In the rows, 128 means zero.
One turn moves each row of this set onto another row. After a few examples, where does it send each row asked below?
lof: [ 94 109 127 122 147 120 160 104 122 148 146 122 136 141 132 142]
gunuk: [ 90  89 128 102 161 129 121 125 111 142 122 139 122 120 146 112]
gad: [ 97  80 129 119 150 110 140 135 103 107 119 158 132 115 150 115]
Niran: [ 86  73 123 128 140 125 150  95 110 132 144 149 142 129 145 111]
gilav: [126 116 131 134 163 125 131 127 127 137 122 152 139 118 124 140]
gitik: [ 97  92 125 127 153 136 132 121  87 118 144 129 111 141 135 117]
gam: [124 103 138 125 144 126 143 112 116 105 150 113 128 127 148 115]
sigim: [109 108 145 133 130  97 144 126 121 128 141 152 161 132 139 136]
manap: [119  89 123 130 162 129 119 127 117 122 123 163 124 116 121 125]
Komam: [ 97 104 160 136 138 124 132 113 107 110 132 143 124 116 131 135]
Kel: [122  90 128 110 143 118 142 130 117 106 160 117 134 133 136 118]
nuri: [114 107 114 141 157 126 133 115 122 160 143 147 152 126 129 134]
kov: [110 102 139 136 139 111 138 112 114 109 160 121 143 110 159 123]
Femav: [110  94 111 125 145 110 144 137 102 137 152 138 148 156 141 117]
Patib: [106  78 106 134 156 130 120 116 112 145 146 157 137 122 124 118]
kep: [ 92 109 136 116 159 101 126 107 134 130 123 147 114 119 134 132]
pugo: [ 99  99 135 126 170 105 156 110 139 136 145 163 141 133 143 139]
Guf: [104 116 133 112 156 105 149 146 115 123 122 133 125 125 137 147]
lival: [109  89 129 122 138 104 137 132 116 110 169 124 149 117 146 125]
gepev: [ 97  80 126 112 171 132 151 128 116 149 142 154 151 135 153 118]

Femav -> sigim
kep -> gunuk
Now these:
gam -> Kel
Guf -> gad
gilav -> manap

One turn moves each row of this set onto another row. After a few examples, where does it send each row asked below?
pif: [125 136 127 154 123 126 151 132 126 147 131 142 141 121 127 119 160 140]
fifiv: [148 129 132 119 127 136 122 137 131 117 138 155 152 123 122 105  92 128]
zusev: [124 118 143 127 132 129 158 124 116 143 125 154 148 114 119 117 146 122]
Fuf: [120 122 122 139 113 137 133 124 140 127 133 123 104 108 115 113 142 133]
laru: [116 117 122 137 113 135 131 123 139 126 132 127 109 105 115 114 137 134]
Rupi: [149 139 141 129 114 133 140 151 136 138 131 160 147 138 134 125  95 121]
Sadot: [134 121 145 132 128 124 160 121 116 144 125 159 140 119 118 112 148 114]
Fita: [122 127 126 152 124 121 149 133 125 148 131 144 146 117 127 120 156 137]
bote: [139 138 140 125 123 135 136 153 132 137 133 155 155 134 134 128  93 130]
Doz: [138 131 127 126 134 142 111 131 138 115 147 128 146 120 115 108 102 141]
sib: [132 138 129 155 119 124 151 132 129 146 128 146 133 125 126 118 162 136]
fibiz: [119 110 120 138 109 130 130 124 135 128 133 130 112 105 113 112 135 128]
Zeva: [125 123 125 142 107 135 131 120 140 127 132 127  99 114 114 112 141 129]
nufi: [139 129 150 133 127 131 160 121 119 144 123 157 128 124 118 112 155 116]
Folav: [121 126 144 129 138 136 159 123 118 140 127 146 146 114 122 120 151 131]
Fovu: [144 146 131 132 136 149 112 127 145 114 144 123 134 127 116 108 111 147]
nik: [135 132 130 155 114 118 152 132 126 150 127 149 134 124 127 114 161 128]
Geg: [124 133 149 132 138 139 161 120 120 140 124 145 137 119 121 119 157 134]
lamu: [147 121 128 128 123 132 111 132 137 117 145 140 143 121 111 102  95 128]
Sidef: [145 155 137 124 138 156 125 132 139 115 137 138 141 130 128 112 104 148]
rinek: [141 156 144 130 129 148 142 148 140 136 132 148 143 142 139 131 102 141]
defuv: [135 137 152 135 132 136 161 119 122 140 124 150 128 125 120 117 158 126]
vegut: [154 147 146 133 116 136 142 150 137 139 129 160 136 147 135 125 100 124]
Tivok: [149 158 147 132 121 145 142 150 139 138 130 152 136 149 136 127 104 132]
Biza: [163 133 138 126 119 135 122 133 134 119 134 161 140 133 120 101  95 119]
mazo: [160 161 143 128 131 153 127 129 140 117 133 145 127 141 126 108 108 141]
dulot: [163 126 132 132 115 132 111 131 139 120 143 145 133 132 109  99 102 119]
dafep: [170 149 142 129 121 143 127 131 138 118 132 155 126 140 120 101 104 125]
nus: [127 117 125 140 105 132 130 122 138 127 131 132 101 113 115 109 139 123]
nid: [166 141 137 137 118 139 116 125 143 117 140 139 119 139 113  98 111 126]
Sav: [132 126 125 153 113 114 152 132 125 149 131 153 139 120 126 114 156 125]
pudoz: [134 144 140 125 127 142 140 152 135 135 133 148 153 134 135 131  96 138]
Retek: [126 113 123 139 104 128 130 124 137 128 132 134 106 108 112 109 134 122]
lotuf: [156 151 136 137 127 149 114 125 145 114 143 128 120 139 116 105 116 139]
Pago: [140 138 133 120 137 148 122 135 134 115 138 143 154 120 125 113  95 144]
Masu: [125 124 124 152 117 115 150 135 123 149 131 148 146 117 125 117 155 129]

lotuf -> nid
fifiv -> Pago
pudoz -> rinek
Now these:
Masu -> Fita
Sadot -> zusev
laru -> Fuf

One turn moves each row of this set onto another row. After a few examples, where does it send each row asked below?
vasap: [125 111 125 138 126 116 126 135 127 114 122 127 115 130 127 139 117 117
 132 123 126 121 109 136 120 127 112 144 130  85 139 131 123 139 100 116
 137 123 142 124 148 137 121 156 154 151 126 143 154 105 139 152 131 102
 125 143 146 109 121 127 137 106 115 112 150  98 132 130 139 127 136]
Gefon: [132 103 142 138 126 143 127 122 117 176 123 138 104  87 113 115  89 142
 107 134 125 126 148 129 110 122 148 127 133  92 117 139 135 110 106 154
 142 123 135 115 126 135 142 150 136 128 117 129 109 136 147 143 114 116
 158 121 132 105 127 133 112 151 144 133 131 140 149 144 109 122 110]
Duzo: [114 105 120 142 115 130 129 117 129 146 121  91 118 125 118 136 111 146
 137 123 105 125 115 102 116 135 131 154 139  88 127 154 151 111  97 114
 133  97 132 135 145 165 149 149 153 127 117 131 147 129 122 117 126 102
 156 137 141 114 114 137 140 119 108 141 114 126 104 131 116 123 105]
pulil: [101 119 132 154 128 114 131 115 141 137 134 136 110 120 133 131 117 107
 125 115 129 117 124 138 134 124 125 146 128  87 130 120 119 132 105 119
 126 110 132 127 144 126 143 133 148 157 123 133 145 112 145 146 132 126
 138 150 146 133 139 145 134 106 112 107 155 109 136 136 142 133 140]
zada: [109 116 138 135 105 138 134 119 116  99  96 150  98 103 133 133  95 150
 116 146 117 111 134 127 119 120 140 123 141 102 127 153 136 126 105 113
 120 116 183 147 146 142 125 148 130 131 119 124 147 110 140 117 118 102
 157 130 141  98 128 125 119 129 100 136 147 128 128 141 111  99 138]
kiga: [113 121 127 139 119 130 127 123 126 166 123 129 101 107 133 125 105 127
 130 127  99 120 129 111 128 132 142 159 124  96 138 128 154 114  96 119
 123  89 127 143 144 160 164 153 154 153 104 135 137 148 142 133 137  90
 139 122 137 102  97 145 145 123 121 138 131 128 107 133 129 113 100]
sizu: [112 116 144 153 103 133 143 133 113 124 118 148  99 117 129 119 106 152
 152 142 112 129 135 149 110 135 133 127 133 103 120 141 147 113 109 148
 161 120 163 127 151 148 134 148 127 149 107 145 135 118 116 118 108  94
 138 119 144  94 121 147 113 114 122 150 105 126 150 123 114  97 120]
Fupez: [135 136 154 152 136 137 144 147 104 144 122 122 124 121 114 133 100 150
 123 144 125 129 139 104 145 139 121 135 133  94 122 129 144 117 115 131
 133 109 133 149 127 134 142 144 149 118 112 137 126 106 149 136 118  94
 142 118 124  88 156 105 141 115 127 154 169 118 124 110 121 120 132]
peli: [115 108 153 134  95 137 143 130 127 136 100 160 113 112 148 131 106 132
 122 125 123  98 139 131 108 115 137 147 143 111 114 147 133 130 102 110
 128 124 167 142 138 127 120 129 125 141 100 124 131 143 153 116 135 114
 164 131 128 106 121 134 131 146 109 155 122 114 152 138 127 111 119]
naran: [120  92 135 151 120 118 135 139 136 138 126 159 117 138 135 131 114 110
 123 112 114 119 118 127 119 130 111 142 117  91 141 122 105 131  94 126
 133 127 140 136 130 143 133 152 153 157 124 132 140 112 132 142 122 115
 153 147 145 112 129 153 144 105 118 129 141 112 124 119 150 122 132]
gomu: [ 99 111 160 156 107 138 143 124 121 146 108 130 111 108 142 116 123 140
 143 135 122 120 155 140 125 122 144 142 128 101 108 136 131 120  92 157
 160 114 145 125 161 156 154 126 129 149 121 119 134 133 129 105 118 123
 160 114 149 104 132 142 124 125 109 136 105 127 148 121 123 109 124]
ridi: [102 138 145 138 105 129 125 112 129 116  95 138 101  99 149 118  97 135
 114 124 121 110 137 117 125 123 146 139 136 109  97 127 148 132 102 126
 136 123 149 141 142 133 123 130 102 152 120 115 138 130 145 136 128 114
 152 131 126 104 117 137 114 117  77 153 149 110 133 135 117 121 133]
Duzu: [132 112 138 137 128 128 116 112 107 153 120 115 106  86 103 102  85 151
 120 131 119 124 145 130 111 134 137 139 136  87 104 143 137 114 106 150
 153 123 119 120 125 115 132 135 125 134 123 128 115 141 133 147 115 106
 143 128 136  96 121 121 102 135 119 133 133 126 146 133  95 136 116]
roko: [130 107 137 126 135 131 121 115 103 150 103 126 108  88 108 118  79 159
 123 142 120 133 137 124 108 129 139 117 129  87 119 148 124 112 101 150
 149 119 139 116 126 149 141 148 140 133 120 114 112 130 126 154 106 104
 162 121 132  87 135 115 113 126 135 139 135 130 130 128 107 120 112]
gimi: [137 125 142 176 118 100 111 114 130 106 131 142 123 124 127 126 117 129
 137 116 124 119 126 115 122 114 133 123 134  90 129 116 127 136  89 122
 138 122 136 119 122 149 136 141 139 127 130 134 137 147 134 153 125 101
 136 134 130  99 146 142 122 119 127 144 157  95 102 143 113 138 133]
zug: [131 120 158 160 124 141 154 148 120 162 130 122 135 118 121 136 106 141
 122 142 131 120 139 106 134 150 127 143 134  99 127 120 133 118 117 135
 126 113 129 149 110 124 132 143 146 117 117 134 117 109 161 123 125 108
 151 113 129 100 149 123 142 141 126 156 156 127 138 116 132 123 126]
buna: [118 113 131 158 124 111 105 124 133 124 140 147 122 124 114 134 110 120
 138 126 123 114 138 130 105 134 139 146 130 102 144 107 117 134  94 110
 127  99 133 123 111 129 119 137 142 129 115 137 135 151 148 142 128 105
 134 139 140 101 139 151 117 143 134 145 151  95 121 158 127 132 125]
Kuf: [ 91 126 140 143 114 136 133 116 121 128 112 120 101  93 121 130 119 149
 140 147 111 126 149 153 119 134 156 135 133 102 117 118 154 124 110 158
 152 103 146 124 166 136 132 142 130 154 110 122 132 112 144 116 119 110
 134 112 154  95 100 136 117 123 111 133 122 110 150 135 127 112 123]
gako: [116 121 122 154 115 130 133  96 132 148 129 116 109 121 137 112  93 138
 146 113 107 116 123 115 133 140 135 141 133  78 136 147 161 121 111 125
 119  99 115 135 136 146 150 143 138 125 122 143 137 124 125 136 123  81
 128 122 137 118 100 163 141 132 102 139 127 133 122 129 121 113 121]
zupi: [119 133 153 166 131 123 149 138 116 145 132 114 130 112 113 136 103 144
 120 142 120 119 138 109 137 147 126 152 141 103 112 120 152 112 127 129
 139 114 120 143 124 111 137 136 138 125 114 136 115 116 156 136 125 110
 140 124 126 101 148 119 134 116 117 164 166 112 128 117 121 142 123]
raz: [144 106 142 153 121 123 107 122 123 117 133 143 136 131 113 132 116 118
 123 122 112 124 149 116 129 116 139 128 134  94 143 110 114 142  80 131
 122  97 146 128 130 154 125 142 147 121 125 118 140 129 137 130 128 113
 148 143 148  98 140 139 131 139 133 129 158 106 108 154 121 124 133]

vasap -> pulil
Duzo -> gako
roko -> Duzu
Now these:
sizu -> Kuf
raz -> gimi
Fupez -> zupi
ridi -> peli

